(in the rows, 128 means zero)
One turn moves every row onto another: examples first, then more rows asked:
K612: [178 100 102 107  58 122 112 113 120 154 140 126  91 111 134 139 149]
K497: [166 149  78 145 111 111 138 130 122 124 132 130 142 127 164 122 139]
K679: [128 142 126 125  95 101 107  96 131 117 108  86  99 108 168 106 126]
K580: [147 132  90  95  96 143  89 121 135 106 105 126  88 129 173 140 154]
K129: [137 135  84 115 133 137 103 168 112 146 121 134  99  99 120 138 153]
K829: [136 150 134 137 106  99 142 139 137 138 143 150 113 121 116 155 158]
K534: [134 148 133 131  99 108 148 139 131 135 143 155 105 123 110 145 159]
K897: [159 105 119  96 116 109 115  78 114 148 122 107 115 108 115 115 102]
K658: [177 156 104  78  99  84 143 110 118 147 141 130 141 121 129 125 151]
K765: [122 165 114  84 111 135 127 125 109 148 149 110  96  84 134 113 116]
K280: [131 144 132 126 104 111 104  99 113 117 105  84  99 104 163 106 122]
K100: [139 132  95 123 130 145  88 164 109 132 126 137 100 107 115 138 144]
K50: [144 122  94  94  96 145  87 124 133 107 107 129  95 131 174 139 150]
K389: [117 169 116  88 117 120 129 115 101 137 146 112 100  91 127  98 122]
K51: [158 107 124  92 115 103 113  82 126 157 117  99 113 108 113 119 110]
K441: [143 131  94  98  94 143  91 122 133 108  98 123  95 132 176 139 154]
K832: [130 147 123 127 101 105 105  99 111 116 107  84  99 105 171 111 122]
K259: [166 138 102 100 102  98  73 128  91 150 108 100 107 100 139 143 171]
K641: [144 130  78 116 125 140  95 167 106 139 127 134  96 107 121 141 153]
K156: [139 138  80 122 123 139  93 165 103 142 127 139  99 105 120 134 149]
K746: [141 127  93  87  90 148  92 127 132 117 102 126  90 130 171 133 159]
K696: [144 127  86  87  96 137  84 123 126 107  99 127  99 117 175 142 148]
K268: [144 136 138 100 153 127 112 105 113 119 140 127  75 125 121 148 136]
K97: [168 154 102  75  94  82 143 104 118 145 146 131 136 126 128 124 153]
K316: [135 141 127 109 145 132 122 111 131 119 136 125  65 125 125 154 129]
K503: [144 133  78 120 126 143 100 165 107 138 126 138 101 104 120 141 144]
K943: [174 153 104  84  94  81 144 108 123 142 148 135 140 124 130 124 152]
K331: [131 144 129 130  92 116 106 102 107 118 107  89 102 111 169 101 124]
K815: [165 100 112 100  60 117 100 113 118 158 147 135 100 114 120 144 141]
K252: [134 148 133 137  96 109 143 143 128 139 149 149 112 125 110 146 154]
K226: [132 149 129 136 105 109 145 143 128 140 149 153 106 123 112 149 151]
K287: [181 139 102  75  95  87 148 113 116 144 144 133 131 127 125 128 153]
K972: [133 117 124 111 104 123 131 104 154 124  89 130 145 125 152 118 155]
K52: [117 127 117 116 105 124 128 111 164 124 106 124 150 118 145 119 155]
K862: [179 154  99  82  99  79 133 101 119 139 150 131 136 123 128 132 148]
K784: [160 109 120  86 111 103 114  80 118 158 118 107 118 103 115 116 110]
K515: [157 116 126  94 117 102 118  92 118 168 122 101 115 105 118 114 103]
K219: [134 160 123 140  98 107 144 138 123 133 139 153 109 133 113 144 160]
K752: [157 103 122  88 120 103 117  83 120 155 115 105 117 104 118 114 111]
K257: [134 145 132 131 103 107 100 100 114 122 103  87  99 105 169 109 125]
K578: [167 153  87 153 121 116 138 113 119 131 124 129 130 137 161 114 140]
K6: [153 133  99  97  98  90  80 118  91 143 110 112 122  98 137 152 179]

K503 turns into K580
K389 turns into K815
And these:
K641 turns into K441
K515 turns into K287
K268 turns into K6
K829 turns into K129
K534 turns into K156

One turn moves every row onto another: examples first, then more rows asked:
K981: [130 164 159 137 109 139 114  98 108 118 136 155]
K724: [137 156 143 111 135 146 118 123 187 128 150 140]
K467: [164 150 106  99 121 160 136 159 146 127 127 118]
K242: [117 148 102 126 129 133  92 136  96 134 126 128]
K372: [162 133 156 117 138 116 126 123 168 109 148 131]
K865: [174 157 126 147 103 116 148 116 117 136 106 126]
K187: [114 156 111 125 131 137 111 114  93 136 105 131]
K256: [136 132 145 101 117 156 114 132 143  91 154 143]
K739: [150 145 143 115 128 117 172 139 127 118 158 125]
K957: [158 176 155 147 138 128 119  97 159 111 127 135]
K505: [137 129 141 120 125 163 157 150 162 116 148 134]
K419: [149 132 146 135 128 132  96 128 137 110 169 106]
K167: [104 143 159 146 103 129 133 119 111 121 126 145]
K631: [ 96 154 121 130 117 131 151 124 116 132  97 127]
K587: [117 143 132 131 125 141 134 131 191 132 150 135]
K828: [155 161 100 146 145 136 120 125 130 150 104  99]
K39: [180 147 105 139 131 134  89 132 132 117 120 131]
K262: [133 170 139 173 129 165 146 126 151 131 137 115]
K65: [146 137 125 119 133 143 122 156 183 133 116 119]
K109: [158 145 112 132 126 126 109 130 190 125 126 132]
K360: [117 170 146 137 119 161 143 103 113 133 161 126]
K125: [135 151 141 133 139 141 117 128 183 143 158 115]
K655: [120 152 160 133 130 140 154 133 160 107 104 140]
K531: [148 132  93 156 119 153 119 159 131 127 118 121]
K701: [122 153 100 118 123 135  91 125 100 125 126 146]
K332: [166 160 119 143  97 142 161 123 115 135 106 136]
K555: [156 154 107 133 125 164 118 141 181 136 135 127]
K925: [108 143  97 126 119 124  99 132 104 126 122 143]
K757: [123 162 151 135 116 114 129  82 126 116 152 141]
K671: [126 144  88 139 122 131 146 129 146 129  88 134]
K223: [101 145 167 119 123 127 148 118 119 124 135 124]
K670: [165 134 112 115 123 102 122 146 157 123 122 108]
K758: [114 160 103 131 126 137 111 105  96 133 110 140]
K136: [151 127 109 119 120 135 115 152 139 104  97 150]
K513: [161 168 104 109 139 142 119 111 138 124  91 144]
K143: [135 153 111 132 146 129 127 113 126 137 179 101]
K716: [160 153 133 124 121 107 163 118 133 112 167 135]
K881: [168 152  80 133 104 133 129 129 161 120 142 132]
K502: [131 181 116 149 131 146 123 105 105 150 125 108]
K298: [122 158 160 153 114 149 120 117 100 138 142 125]
K751: [112 152 108 132 129 124 110 109  96 134 106 134]
K477: [100 132 107 113 127 134 160 130 138 118 154 132]
K783: [171 156 137 125 108 130 153 128 113 134  96 129]
K579: [134 176 127 113 126 119 117  89 118 120 103 147]
K967: [139 152 127  84 145 121 125 105 134 109 155 142]
K640: [159 144 124 157 123 145 134 118 165 124 175 124]
K558: [159 159 129 124 123 136 170 127 126 122 173 129]
K744: [118 122 120 148 102 147 126 135 148 103 168 128]

K579 turns into K502
K167 turns into K981
K751 turns into K758
And these:
K671 turns into K513
K716 turns into K558
K865 turns into K332
K65 turns into K109
K531 turns into K136
K640 turns into K505
K757 turns into K360
K125 turns into K587
K242 turns into K925
K256 turns into K419
K967 turns into K143
K467 turns into K670
K655 turns into K957

One turn moves every row onto another: examples first, then more rows asked:
K622: [107  97 141  99 148 106  85  98 102 139 134 121 160 141 123 114 155]
K73: [128  85 120 115 133 109 107 132  98 185 133 145 160 165 133  71 165]
K514: [142 109 124 164 143 126 143 124 146 133 138 142 133 117 149 116 119]
K543: [135 104 135 116 160  87 163  87 123 134 132 169 157 129 149 133 170]
K485: [135 128 110 144 132 129 126 127 136 152 143 111 153 119 152 134 138]
K78: [112 111 117  68 136 116 106  95 124 135 110 162 121 149 138 106 162]
K184: [ 97 127 119 130 140 106 111 144 125 130 137 161 159 143 141 147 112]
K517: [ 97 133 109 118 135 110 117 144 132 131 130 172 148 146 146 146 116]
K708: [117  78 152 115 157 105 111  94 121 115 122 168 125 140 123  89 134]
K931: [139  93 126 101 129 143 117 127 106 161 124 155 172 141 154  51 159]
K126: [140  88 132 109 133 141 116 127 104 159 127 154 174 140 150  49 155]
K90: [133 112 128 106 156  88 160  88 121 140 132 162 160 130 151 139 178]
K885: [133 106 136 117 160  86 157  88 117 138 138 156 168 128 147 139 173]
K942: [131  88 111 104 128 113 120 130 110 180 121 169 139 169 140  64 165]
K446: [141  89 129 105 131 142 121 126 108 157 123 162 167 141 153  47 155]
K116: [140 133  97 129 127 135 144 124 153 144 126 146 121 124 162 124 139]
K699: [149 154 115 122 144 127 114 136 129 146 154 166 180 127 106 118 169]
K170: [154 150 112 120 144 129 131 133 143 135 141 198 154 129 111 105 162]
K567: [133  72 129 128 140 107 119 130 105 173 129 166 146 164 131  58 152]
K915: [100 123 120 132 142 107 120 143 132 123 132 177 147 143 142 139 107]
K364: [154 134 132 146 155 122 124 134 133 132 155 182 172 124 100 103 150]

K78 turns into K622
K485 turns into K514
And these:
K699 turns into K364
K942 turns into K73
K517 turns into K184
K446 turns into K931
K90 turns into K885

